128 stands for zero in the data rows.
The table, row by row:
[124. 167. 177. 126.  98. 167. 124.  47. 154. 144. 102. 118.  90. 146. 112.  77. 159.]
[166.  86. 156.  78. 116. 164. 107. 159.  99. 144.  97. 114. 145. 112. 160. 108.  92.]
[145. 190.  88. 141. 112.  99. 122. 111. 153. 116. 176. 161. 135. 119. 121. 173. 159.]
[133. 171.  95. 156.  83.  90. 136. 120. 186. 130. 147. 170. 161. 126.  80. 171. 119.]
[111. 176.  85. 181.  80. 112. 127. 115. 183. 121. 135. 166. 162. 151.  73. 166. 149.]
[172.  78. 134. 133. 138.  87.  78. 147.  54. 122. 152. 131. 149.  69. 100. 147.  97.]
[178. 170. 123. 141.  60. 152. 138.  83. 104. 166. 151. 137. 140. 116. 121. 195. 119.]
[189. 191. 134. 151.  52. 124. 129.  97. 112. 133. 172. 148. 140. 109. 104. 170. 108.]
[ 40.  40. 202. 125. 159. 108. 111. 137. 120. 126.  98.  75. 103. 128. 128.  52. 133.]
[129. 168.  76. 157. 101.  95. 131.  98. 152.  94. 145. 159. 160. 131.  95. 181. 137.]
[173.  65. 145. 139. 125. 120. 118. 137.  48. 163. 102. 104. 120.  82. 141. 152. 102.]
[108.  81.  98. 162. 186. 125.  99. 166. 103. 131. 154. 132.  97. 121. 122. 124. 128.]
[128. 163.  97. 103.  84. 132. 150. 121. 202. 108. 121. 142. 177. 173. 128. 130. 117.]
[188.  68. 144. 127. 135. 130. 104. 133.  44. 171. 122. 115. 121.  97. 133. 154. 114.]
[ 85. 181. 133. 128. 134. 120. 137.  62. 169.  98.  75. 114. 107. 158.  95. 120. 169.]
[ 69.  30. 222. 115. 177. 133. 130. 110.  80. 147.  83.  49.  86.  99. 142.  96. 141.]
[157.  76. 107. 161. 185. 122. 108. 157.  73. 111. 128. 138.  95. 124. 123. 124. 144.]
[111. 179. 113. 188. 112. 117. 155. 144. 146. 123. 150. 135. 149. 129. 108. 171. 116.]
[128. 188.  84.  80. 103. 176. 173. 124. 194. 114. 117. 150. 125. 177. 170. 113.  96.]
[135.  84. 217.  99. 207. 135.  77. 119.  68. 132. 125.  90.  92.  98. 137.  76. 136.]
[123.  60. 125.  79. 153. 157. 119. 159. 121. 144.  82.  85. 127. 124. 173.  90. 113.]
[155.  65. 128. 148. 123. 106.  76. 137.  92. 157. 132. 126. 131.  79.  90. 126. 101.]
[ 69.  79. 172.  87. 183. 154.  82.  96.  84. 132.  93.  75.  52. 111. 150.  69. 172.]
[120. 186.  92.  86.  66. 144. 138. 118. 192. 106. 124. 142. 154. 163. 136. 132. 126.]
[129.  60. 113.  96. 171. 135. 121. 177. 140.  94. 102. 127. 179. 136. 140. 111. 112.]
[115. 202.  89. 124. 103. 171. 166. 119. 178. 111. 103. 152. 122. 175. 162. 107. 109.]
[172. 180. 122.  73.  50. 165. 153. 110. 182. 167. 124. 155. 164. 156. 136. 104. 112.]
[167. 112. 166. 148. 165. 150. 110. 165.  67. 143. 129. 127. 111. 102. 127. 154. 118.]
[179.  89. 133. 159. 180. 102.  97. 155.  76. 147. 141. 141. 136.  84. 142. 134. 125.]
[104. 176. 104. 126.  98. 157. 211. 148. 178. 110. 126. 136. 165. 170. 152. 130.  98.]
[147. 183. 112. 177. 141. 100. 142. 112. 164. 117. 139. 191. 170. 143.  92. 167. 157.]
[101.  78. 108. 102. 169. 156. 140. 173. 123. 102.  98. 143. 120. 161. 172.  85. 110.]
[197. 195. 111. 169. 113. 113. 127. 108. 127. 148. 169. 163. 150. 111. 105. 170. 138.]
[179. 217. 131. 110.  90. 167. 171. 119. 166. 126. 127. 171. 139. 168. 171. 128.  96.]
[125.  68. 130. 137. 149. 121.  96. 150.  73. 145. 103. 107.  99.  91. 126. 138. 140.]
[152. 206. 104. 189.  87. 144. 147. 108. 116. 129. 158. 154. 120. 128. 112. 166. 121.]
[135. 196.  86. 147. 111. 104. 120. 137. 166. 126. 163. 181. 131. 125. 132. 164. 153.]
[123. 177.  85. 136.  57. 124. 115. 101. 150. 165. 129. 128. 113. 123. 109. 180. 155.]
[ 88.  73. 176.  98. 175. 108.  84. 116.  73.  85. 118.  90.  63. 107. 136.  56. 136.]
[ 81.  65. 193. 102. 182. 153.  98. 110.  77. 136. 104.  67.  48. 112. 128.  56. 169.]
[114. 188. 120. 136. 103. 149. 222. 141. 176. 139. 128. 144. 169. 171. 155. 117.  99.]
[154. 192.  85. 148. 113. 105. 117. 124. 152. 155. 181. 162. 140. 134. 125. 148. 150.]
[114. 167.  87.  78.  63. 159. 139. 102. 205. 132. 114. 145. 137. 164. 140.  83. 135.]
[140. 188.  85. 185. 150. 102. 130. 123. 170. 118. 150. 177. 183. 145. 112. 169. 141.]
[123. 183. 105.  68.  41. 133. 145. 114. 183.  91. 143. 121. 136. 140. 146. 141. 145.]
[187. 203. 108. 139.  97. 114. 125. 116. 127. 147. 156. 148. 154. 123. 124. 168. 144.]
[136.  62. 115.  68. 118. 132. 109. 158. 131. 123. 129. 120. 129. 138. 146.  77. 130.]
[123. 173. 104. 160.  95.  98. 134.  97. 156. 108. 158. 158. 147.  92.  73. 182. 119.]
[135. 193.  70. 124.  60. 105. 119.  98. 139. 109. 168. 161. 116. 144.  96. 186. 145.]
[158. 155.  88. 153.  99. 118. 127. 111. 138. 101. 160. 150. 132. 128. 119. 157. 151.]
[132. 177.  75. 142.  59. 101. 113. 105. 129. 102. 156. 145. 116. 111.  90. 166. 144.]
[129.  59. 114.  69. 151. 149. 121. 175. 133. 139.  87. 107. 123. 131. 179.  89. 130.]
[133.  72. 117.  66. 145. 113. 109. 152. 124. 117. 110. 121. 125. 128. 139.  83. 125.]
[120.  54. 134. 160. 172. 140. 115. 151.  94. 163.  94. 114. 145. 103. 107. 175. 124.]
[147. 192. 184. 105.  99. 147. 116.  71. 130. 126. 142. 113. 103. 133. 118. 101. 140.]
[104.  51. 139. 170. 132.  82. 114. 174. 105. 140. 143. 109. 147. 111.  97. 116. 105.]
[146. 203. 194. 129. 134. 200. 150.  61. 138. 127. 137. 117.  63. 143. 141.  93. 162.]
[120. 169.  96. 159.  87. 141. 156.  92. 126. 139. 123. 148. 163. 141.  92. 189. 147.]
[124. 116. 195. 110. 210. 151.  95. 117.  74. 148.  82.  88.  64. 122. 154.  75. 142.]
[ 90. 171. 158.  84.  96. 126. 125.  69. 151.  83. 147. 109.  72. 147.  92.  92. 182.]
[130. 179.  94.  74.  68. 174. 176. 106. 165. 147. 109. 129. 139. 152. 155. 124. 130.]
[101.  56. 112. 187. 176.  98.  99. 145. 124. 126. 119. 158. 145. 122.  84. 122. 126.]
[121. 204.  79. 177.  98. 148. 130. 108. 155. 104. 153. 165. 110. 143. 113. 158. 138.]
[120.  78. 101.  71. 186. 123. 121. 177. 146. 128. 102. 131. 139. 134. 189.  69. 140.]
[142. 190.  68. 143. 110. 111. 101. 119. 159. 120. 185. 171. 138. 120. 117. 159. 155.]
[139.  98. 224. 113. 227. 142. 103. 128.  84. 156. 116.  96. 110. 108. 164.  56. 153.]
[155. 204. 196.  99. 134. 152. 125.  71. 153. 135. 117. 114. 103. 140. 178. 110. 178.]
[131. 189.  71. 135.  67.  96. 120.  94. 134. 115. 165. 154. 120. 133.  89. 170. 135.]
[169.  79. 148.  74. 193. 145. 128. 154. 113. 145. 115. 126. 144. 122. 184.  91. 120.]
[173.  73. 131. 136. 145. 108.  68. 145.  59. 138. 159. 117. 131.  61. 137. 151. 119.]
[ 91.  82. 154. 100. 181. 117.  70. 113.  83.  96. 103.  88.  56. 111. 111.  59. 161.]
[ 78. 232. 156. 123. 133. 165. 138.  78. 171. 104. 133. 120.  65. 178. 134.  90. 117.]
[115.  59. 107. 137. 141.  94.  68. 137. 112. 128. 129. 128. 106. 110. 102. 104. 134.]
[142.  83.  92. 132. 128.  92.  63. 143.  84. 118. 151. 126. 118.  87. 122. 139. 145.]
[122.  62. 140.  87. 136. 116. 147. 209. 122. 114. 114. 102. 169. 126. 154.  99.  81.]
[ 91.  40. 110. 165. 160. 105.  85. 143. 125. 139. 122. 158. 148. 126.  99. 115. 121.]
[ 60.  75. 193. 149. 222. 135. 141. 135. 101. 109. 114.  81.  93. 108. 149.  59. 129.]
[136. 186. 189.  88. 101. 154. 124.  52. 142. 122. 146. 119.  87. 128. 123. 106. 147.]
[123. 220. 164. 138. 120. 183. 145.  68. 128. 141. 127. 112.  80. 160. 126. 110. 158.]
[175. 179. 110.  84.  36. 140. 158. 114. 153. 127. 150. 138. 163. 139. 162. 126. 105.]
[ 72.  65. 191.  97. 155. 149.  69.  99.  90. 139.  79.  70.  46. 124. 143.  75. 171.]
[117.  41. 143. 144. 133.  54. 116. 175.  43. 111. 141. 101. 158.  80. 105. 154.  87.]
[159.  58. 158.  89. 135. 126. 125. 168. 126. 161.  96. 122. 161. 143. 168.  71. 105.]
[ 73. 203. 180. 149. 154. 143. 188.  99. 157. 110. 123. 105. 106. 151. 124. 109. 134.]
[129.  50. 107.  53. 148. 126. 115. 160. 131. 115. 122. 120. 135. 120. 156.  63. 107.]
[116.  94. 110.  95. 174. 143. 139. 166. 135. 117. 103. 123. 120. 165. 156. 114. 118.]
[166.  87. 149. 101. 172. 171. 148. 169. 126. 148.  94. 117. 133. 131. 179. 103. 105.]
[114.  59. 128.  95. 178. 154. 159. 174. 134. 148.  58. 116. 157. 146. 158. 116.  99.]
[ 73. 183. 203. 154. 130. 144. 190.  83. 157. 113. 126. 100. 100. 147. 126. 116. 145.]
[134. 167. 121. 158.  59.  85. 159. 122. 124. 127. 168. 123. 166. 109.  96. 190. 103.]
[ 86. 205. 146. 127. 143. 154. 134.  62. 168. 113. 129. 125.  54. 186. 140.  88. 172.]
[172. 187. 124. 144.  65. 135. 146.  87. 125. 151. 150. 130. 141. 103. 120. 159. 125.]
[128. 204.  94. 175.  94. 136. 139. 112. 151. 107. 157. 159. 105. 149. 121. 165. 156.]
[176.  67. 147.  84. 147. 129. 128. 161. 104. 147. 116. 126. 160. 141. 148.  88.  85.]
[138. 194.  83. 141. 115.  91. 110. 119. 158. 122. 143. 185. 137. 130. 117. 155. 158.]
[124. 189. 103. 164.  93. 133. 132.  84. 146. 133. 140. 119. 145. 134. 105. 191. 141.]
[119.  62. 117.  67. 152. 167. 134. 156. 127. 146.  89. 106. 121. 130. 164.  95. 139.]
[188. 190. 119. 137.  53. 149. 136.  95. 105. 133. 141. 113. 131. 103. 114. 188. 136.]
[180. 193. 126.  80.  51. 157. 137. 100. 154. 133. 149. 145. 151. 159. 150. 135. 119.]
[ 97.  67. 177. 123. 255. 120.  85. 112. 133. 123. 106. 109. 113. 141. 134.  68. 170.]
[116. 168.  57. 165.  91.  93. 145. 112. 159. 101. 158. 159. 162. 154.  78. 178. 113.]
[115. 152. 132. 103.  53. 159. 191. 135. 162. 147. 103. 132. 168. 138. 151. 137. 110.]
[125.  40. 132. 114. 184. 163. 148. 182. 126. 162.  70. 120. 164. 138. 148. 105. 113.]
[121. 150. 103.  95.  98. 138. 167. 106. 204. 123. 104. 160. 168. 187. 129. 113. 125.]
[114.  52. 124. 165. 179. 102. 106. 157.  90. 133. 115. 129. 140. 107. 109. 152. 126.]
[115.  70. 111. 190. 209. 114. 121. 171. 111. 111.  88. 150. 145. 123. 107. 151. 123.]
[ 98.  46. 221. 124. 173. 128. 133. 135.  77. 153.  77.  42.  87.  95. 138.  83. 126.]
[125.  79. 210. 105. 186. 134.  75. 116.  78. 128. 125.  80.  89.  98. 135.  84. 146.]
[125. 196. 179. 155. 139. 175. 145.  70. 136. 127. 137. 115.  75. 161. 142.  97. 151.]
[115. 181. 101. 175.  79. 105. 173. 144. 142. 118. 154. 135. 156. 137. 118. 173. 102.]
[184. 173. 134.  89.  56. 179. 172.  96. 150. 165. 101. 128. 154. 126. 164. 136. 113.]
[128.  82. 119. 119. 145. 122.  80. 145.  69. 144. 122.  93. 100.  89. 129. 140. 136.]
[126. 178.  83.  65.  68. 130. 152. 109. 183. 105. 143. 144. 129. 235. 142. 113. 129.]
[132.  62. 142.  99. 180. 113. 155. 212. 134. 137. 113. 109. 191. 126. 164.  99.  98.]
[110. 204. 133. 115. 154. 131. 118.  71. 177. 122. 145. 122.  85. 140. 152.  98. 184.]
[119. 164. 108. 163.  62.  92. 140. 120. 135. 112. 153. 121. 169. 106.  91. 172. 114.]
[117. 181. 102. 133. 131. 162. 197. 137. 208. 106. 108. 160. 150. 213. 129. 127. 113.]
[ 86.  77. 175.  84. 188. 111.  67. 114. 101.  97. 117.  65.  49.  88. 117.  75. 151.]
[141. 188.  91. 166. 152. 111. 146. 122. 170. 132. 152. 184. 178. 144. 113. 175. 155.]
[110.  55. 150.  95. 130. 134. 149. 188. 109. 150.  79.  86. 168. 122. 181.  92.  88.]
[110.  76. 116. 159. 160.  78.  95. 153.  82. 120. 128. 131. 147. 111.  98. 155. 121.]
[ 70. 156. 108. 165.  69.  91. 137. 114. 145. 116. 144. 138. 155. 134.  82. 152. 117.]
[172.  71. 160. 125. 151. 139.  95. 144.  60. 167. 120. 101. 141.  86. 128. 154. 119.]
[110. 213.  93. 104. 110. 160. 165. 102. 188. 112. 105. 154. 127. 166. 154. 121. 128.]
[118.  62. 119. 133. 152. 130.  92. 162.  64. 132. 112. 107.  95.  95. 116. 143. 148.]
[181.  79. 140. 150. 137. 105.  77. 154.  58. 130. 156. 138. 136.  85. 120. 155. 103.]
[184. 160. 145. 125.  58. 161. 156.  85. 109. 155. 140. 132. 135. 103. 128. 178. 141.]
[105.  64. 135. 176. 182. 120. 109. 149.  88. 154.  87. 110. 121. 124. 100. 166. 117.]
[118. 153. 121. 169.  48.  85. 144. 120. 153. 140. 150. 138. 159. 125.  84. 124. 115.]
[ 85. 183. 140.  96. 102. 130. 118.  57. 156. 100. 137. 114.  68. 132. 105.  97. 156.]
[115. 158.  93. 170. 116. 126. 141.  87. 148. 124. 130. 147. 160. 144.  93. 199. 144.]
[189. 217. 119. 107. 128. 176. 170. 117. 174. 121. 113. 146. 149. 140. 173. 126. 116.]
[155. 179.  90.  67. 126. 138. 158. 122. 195. 128. 122. 163. 142. 162. 172. 100. 143.]
[122. 189. 114. 179.  85. 111. 184. 135. 140. 120. 141. 139. 137. 134. 107. 166. 132.]
[182.  76. 138.  90. 198. 138. 124. 185. 116. 161. 119. 133. 167. 134. 177.  97. 110.]
[171.  68. 140. 135. 136. 141.  85. 141.  42. 168. 112. 103. 120.  79. 147. 163. 115.]
[154. 183.  92. 142. 102.  95. 138. 118. 152. 129. 160. 176. 131. 123. 116. 156. 161.]
[180.  77. 140.  77. 141. 141. 137. 162. 101. 132. 112. 112. 165. 110. 158.  94.  89.]
[137. 180. 107. 105. 144. 142. 184. 140. 215. 124. 111. 183. 193. 161. 153. 135. 137.]
[140.  78.  97. 142. 191.  85.  93. 169. 102. 139. 142. 136. 118. 105. 128. 126. 126.]
[ 84.  73. 114. 102. 184. 166. 148. 184. 126. 111.  95. 133. 120. 154. 167.  66. 114.]
[113. 178. 118. 198.  91. 120. 168. 141. 143. 119. 169. 146. 147. 131. 117. 176. 115.]
[146.  67. 121.  77. 193. 138.  94. 199. 123. 157. 107. 137. 133. 164. 177. 105. 114.]
[189. 197. 114. 157. 102. 127. 128. 121. 140. 143. 166. 178. 155. 130. 116. 173. 139.]
[117. 139. 128.  90.  57. 146. 198. 121. 180. 121. 136. 123. 172. 144. 132. 134.  89.]
[116.  52. 115. 167. 176.  88.  98. 158. 109. 124. 134. 136. 142. 115.  93. 139. 105.]
[175.  68. 148. 135. 136. 108.  94. 174.  61. 140. 160. 118. 132.  59. 127. 139. 109.]
[132. 186.  97. 162.  94.  94. 137. 115. 151. 116. 128. 149. 154. 127.  66. 183. 121.]
[122. 165.  87. 105.  92. 140. 195. 112. 205. 117. 115. 158. 190. 173. 118. 140. 118.]
[141.  89. 223. 104. 181. 169. 105. 105.  38. 160.  98. 109.  74. 103. 168.  74. 148.]
The rows are grouped in 4 different ways at once, and each row is in one group of each. In each grouping, the first row asked about is in group 0, and each new group gets the next number.
More rows, each followed by its group in each grouping, the grouping that moves the rows most first:
[151.  84. 101.  75. 183. 134. 123. 183. 144. 128. 108. 122. 122. 134. 183.  81. 127.] 0 0 0 0
[107.  57. 131. 123. 161. 134. 156. 207. 123. 122. 107. 111. 157. 153. 160. 102.  82.] 0 0 1 1
[127.  71. 125. 171. 140. 117.  84. 155.  64. 128. 114.  97.  93.  95. 133. 155. 130.] 0 1 0 2
[119. 184. 106. 126. 152. 163. 182. 129. 215. 109. 132. 163. 154. 188. 148. 126. 111.] 1 0 2 1
[ 62. 155. 187. 139.  88. 119. 146.  80. 179. 132. 130. 100.  41. 150. 116.  86. 128.] 1 2 1 3
[ 65. 165. 181. 122.  94. 132. 157.  82. 132.  90. 117.  89. 122. 138. 107.  97. 131.] 1 2 1 4
[169.  54. 155.  73. 148. 178. 136. 150.  88. 166.  98. 104. 143. 113. 176. 101. 105.] 0 0 3 2
[127. 178.  94. 165.  91. 102. 127.  81. 156. 112. 162. 166. 162. 134.  88. 207. 123.] 1 1 2 4
[125.  65. 103. 120. 135.  83.  64. 158.  87. 109. 154. 123. 129.  50. 113. 147. 130.] 0 1 0 4
[190. 204. 114. 163.  91. 151. 155. 114. 122. 112. 156. 158. 136. 128. 130. 171. 133.] 1 1 3 1
[183. 182. 124. 107.  99. 170. 175. 124. 167. 135. 152. 154. 128. 171. 169. 127.  96.] 1 0 3 1
[124.  66. 129. 164. 178. 127. 106. 146.  95. 158.  89. 117. 126.  92. 106. 163. 124.] 0 1 2 2
[ 68.  77. 111. 187. 203. 131. 131. 168. 109.  96. 118. 148. 136. 115.  99. 140. 121.] 0 1 2 1
[117. 173. 105. 175.  92. 111. 161. 143. 136. 115. 153. 155. 138. 132. 102. 172. 114.] 1 1 1 1
[132.  65. 107.  59. 153. 137. 102. 160. 133. 120. 105. 130. 131. 125. 146.  86. 109.] 0 0 0 4
[123. 169.  91. 145.  62. 110.  90.  85. 172. 146. 173. 171. 109. 146.  63. 152. 142.] 1 1 0 3
[184.  74. 140. 136. 135. 149.  99. 147.  48. 165. 124. 111. 129. 121. 128. 163. 122.] 0 1 3 2
[109.  51. 154. 163. 149. 107. 134. 172.  80. 163. 116.  90. 144.  84. 109. 167.  97.] 0 1 1 2
[ 98. 173. 191. 129.  99. 108. 145.  73. 147.  91. 131.  82.  95. 107. 101. 103. 126.] 1 2 1 4
[122. 171. 114. 153.  46.  87. 148. 135. 130. 104. 156. 139. 160. 108. 105. 178. 108.] 1 1 1 4
[ 98. 178. 170. 131. 137. 115. 114.  59. 171.  87. 140. 125. 115. 151. 100. 111. 152.] 1 2 2 4
[ 98.  61. 124. 186. 170. 119. 141. 185.  75. 112. 133. 123. 137. 111. 115. 147. 100.] 0 1 1 1
[ 83.  84. 175. 123. 213. 159. 103. 112. 101. 110. 110.  86.  42. 124. 140.  63. 166.] 0 2 0 1
[ 85. 178. 185. 126.  86. 113. 150.  70. 138. 114. 134.  94.  95. 131. 116. 109. 147.] 1 2 1 4
[129. 173.  94. 142.  66. 140. 116.  90. 128. 127. 123. 154. 116. 120. 111. 169. 142.] 1 1 0 2
[160. 186. 120.  86.  55. 146. 160.  98. 155. 111. 131. 142. 169. 143. 158. 119. 105.] 1 0 3 4
[173.  76. 149. 137. 141. 114.  90. 141.  69. 137. 146. 127. 126.  84. 112. 153. 109.] 0 1 3 4
[143.  47. 127. 155. 126. 121.  78. 141. 110. 156. 145. 128. 120.  98. 124. 120. 105.] 0 1 3 3
[137.  81.  97. 128. 175.  80.  67. 192. 104. 128. 141. 131. 143. 101. 126. 125. 142.] 0 1 0 0
[ 81.  72. 184.  92. 201. 156.  99.  97.  95. 137.  84.  77.  42. 107. 148.  62. 165.] 0 2 0 2
[ 97. 155. 121. 177.  56.  90. 159. 120. 161. 140. 149. 139. 158. 130.  68. 152. 110.] 1 1 1 3
[184. 197. 115. 149. 109. 112. 136. 100. 138. 143. 158. 148. 154. 126. 123. 174. 140.] 1 1 3 0
[110.  50. 134. 152. 130.  79. 118. 176.  80.  99. 163. 104. 152.  74. 127. 152.  81.] 0 1 1 4
[103.  74. 121. 134. 203. 150. 154. 204. 161. 111. 112. 138. 156. 177. 183.  92. 105.] 0 0 2 1
[120. 166. 106. 155.  64.  85. 149. 129. 125. 103. 148. 125. 161. 121.  92. 170. 106.] 1 1 1 4
[129. 179. 107. 118. 135. 137. 191. 138. 215. 129. 123. 167. 185. 177. 158. 130. 141.] 1 0 2 0
[ 76.  82. 215. 119. 175. 140. 149. 132.  61. 154.  79.  70.  73. 118. 140.  55. 127.] 0 2 1 2
[128.  54. 114. 173. 219.  85.  99. 174. 114. 112. 100. 165. 147. 106. 114. 145. 121.] 0 1 2 0
[104. 160.  86. 181.  87.  97. 131.  95. 189. 125. 146. 177. 145. 156.  79. 146. 145.] 1 1 2 3
[123.  50. 138.  88. 174. 183. 148. 161. 131. 147.  65. 114. 162. 130. 158. 140. 111.] 0 0 2 2
[131.  64. 127.  67. 179. 181. 127. 180. 111. 168.  86. 114. 124. 125. 169. 100. 117.] 0 0 0 2
[132.  54. 116.  63. 157. 151. 125. 173. 130. 150.  88. 109. 129. 115. 164.  99. 118.] 0 0 0 2
[ 97. 188. 193. 132. 145. 108. 159. 101. 184. 124. 137. 104. 120. 145. 135. 113. 140.] 1 2 1 0
[109. 203.  86. 156.  97. 140. 127. 107. 148. 104. 156. 160. 103. 155. 106. 140. 149.] 1 1 0 1
[118. 161. 119. 160.  59.  85. 154. 117. 123. 101. 181. 120. 169. 111.  82. 186. 109.] 1 1 1 4
[117.  36. 151.  97. 121. 101. 146. 205. 105. 117. 113. 100. 176. 133. 149. 106.  73.] 0 0 1 4
[124. 196.  87.  76. 101. 171. 179. 129. 196. 119. 121. 155. 136. 173. 155. 114. 129.] 1 0 0 1
[ 95.  53. 206. 122. 169.  92. 109. 140.  86. 113. 121.  64. 105. 114. 115.  72. 119.] 0 2 1 4
[126.  60. 106. 156. 193.  85. 103. 168.  93. 122. 138. 135. 145. 103.  87. 158. 111.] 0 1 2 4
[118.  97. 104. 156. 175. 127.  97. 170. 101. 128. 141. 143.  97. 124. 135. 100. 132.] 0 1 0 1
[128. 103. 205. 139. 222. 153. 123. 120.  82. 126. 115. 104.  33. 119. 145.  72. 142.] 0 2 3 1
[ 81.  81. 165.  86. 176. 100.  72. 110. 107. 110. 117.  85.  61. 113. 121.  57. 152.] 0 2 0 4
[119.  79. 116.  92. 162. 136. 138. 174. 137. 124.  93. 133. 120. 165. 171.  91. 118.] 0 0 0 1
[111.  78.  69. 170. 177. 122. 106. 164.  90. 119. 148. 129. 101. 121. 124. 123. 138.] 0 1 0 1
[194. 201. 129. 166. 105. 127. 139. 115. 135. 140. 203. 158. 147. 110. 136. 173. 140.] 1 1 3 0
[115.  44. 131. 162. 132.  74. 107. 186.  60. 122. 145.  98. 148.  71. 106. 127.  88.] 0 1 1 4
[125. 178.  98.  68.  68. 162. 152. 109. 169. 155. 110. 127. 125. 160. 160. 121. 128.] 1 0 0 2
[137. 183.  83. 191. 143. 105. 162. 134. 174. 123. 147. 165. 182. 159.  88. 166. 135.] 1 1 2 0
[115. 182.  77. 146.  58. 121. 105.  89. 180. 137. 149. 164. 115. 135.  84. 144. 147.] 1 1 0 3
[133. 166. 101. 173.  86. 119. 135.  66. 182. 127. 135. 176. 156. 178.  84. 154. 137.] 1 1 2 3
[122.  69. 115. 144. 127. 112.  79. 148.  80. 150. 130. 112.  90.  99. 124. 145. 129.] 0 1 0 2
[127. 161. 128.  94.  56. 155. 215. 102. 159. 152. 110. 108. 166. 144. 163. 143.  93.] 1 0 1 2
[106.  74. 112. 138. 146. 133.  84. 142.  71. 160. 116. 116. 101.  95. 124. 141. 131.] 0 1 0 2
[108.  56. 107.  92. 171. 162. 132. 175. 109. 146.  63. 117. 160. 144. 165. 112. 117.] 0 0 2 2
[138.  76. 204. 143. 164. 132.  91. 107.  78. 114. 123.  77.  83.  98. 125.  71. 133.] 0 2 3 4
[188. 191. 123.  78.  52. 147. 176. 106. 164. 138. 149. 133. 169. 139. 149. 121. 102.] 1 0 3 4
[104.  59. 113. 169. 146.  83.  95. 162. 102. 115. 144. 136. 146. 102.  95. 153. 118.] 0 1 2 4
[118.  60. 113.  62. 153. 161.  67. 164. 113. 154.  87. 105. 121. 114. 198.  74. 117.] 0 0 0 2
[123.  55. 139.  94. 188. 117. 143. 177. 148. 119. 104. 142. 163. 127. 162. 101. 104.] 0 0 2 4
[128. 167.  90. 169.  92. 128. 128.  73. 135. 153. 120. 154. 152. 144.  96. 185. 142.] 1 1 2 2
[134. 226. 191. 146. 130. 172. 154.  64. 132. 126. 137. 116.  73. 173. 141. 114. 161.] 1 2 3 1
[167.  71. 137. 140. 134. 113.  80. 154.  47. 134. 153. 125. 116.  81. 105. 160. 129.] 0 1 3 4
[189. 177. 122.  80.  64. 185. 171. 108. 138. 165. 107. 127. 146. 152. 170. 144. 109.] 1 0 3 2
[102. 189. 160. 103. 108. 136. 111.  58. 145. 101. 155. 110.  72. 141. 113.  95. 160.] 1 2 0 4
[134. 197. 100. 110. 145. 149. 179. 162. 209. 137. 117. 173. 172. 182. 152. 133. 161.] 1 0 2 0
[ 80.  72. 160.  91. 172. 106.  68. 122. 103. 112. 134.  84.  49. 114. 131.  63. 160.] 0 2 0 4
[143.  71. 250. 104. 190. 126.  80. 115.  86. 117. 129.  81. 102.  97. 133.  73. 125.] 0 2 3 4
[131. 143.  83. 143.  66.  99. 109.  99. 150. 134. 162. 153. 126. 117.  96. 143. 148.] 1 1 0 4
[124.  54. 143. 168. 175.  71. 127. 198.  93. 129. 138. 128. 158. 108. 120. 139. 105.] 0 1 1 0
[143.  81.  95. 116. 130.  70.  65. 156.  79. 108. 146. 115. 123.  93. 106. 131. 127.] 0 1 0 4
[188. 186. 126. 156.  57. 138. 132.  82. 104. 163. 144. 118. 120. 107. 119. 190. 113.] 1 1 3 2
[ 70.  70. 178. 119. 208. 156.  97. 118. 108. 111.  87.  98.  46. 133. 154.  61. 168.] 0 2 0 1
[125. 180. 126. 181.  96. 126. 174. 135. 134. 108. 160. 147. 137. 134. 109. 161. 116.] 1 1 1 1
[ 96. 183. 162.  92.  94. 144. 133.  63. 151.  95. 142. 122.  71. 130. 115.  98. 173.] 1 2 0 4
[107. 178. 110. 194.  89. 110. 166. 124. 137. 117. 167. 141. 148. 133.  99. 178. 111.] 1 1 1 1
[119. 179.  90. 169.  86. 111. 129. 104. 161. 126. 155. 153. 172. 138.  84. 177. 132.] 1 1 2 4
[123. 202.  86. 161. 125. 122. 138. 114. 150.  97. 156. 160.  94. 139. 115. 172. 145.] 1 1 0 1
[125. 183.  95. 122.  44. 141. 127.  92. 146. 141. 135. 131. 110. 116. 111. 185. 147.] 1 1 0 2
[147. 198.  86. 133. 118. 102. 111. 120. 162. 109. 158. 171. 134. 136. 126. 173. 167.] 1 1 0 0
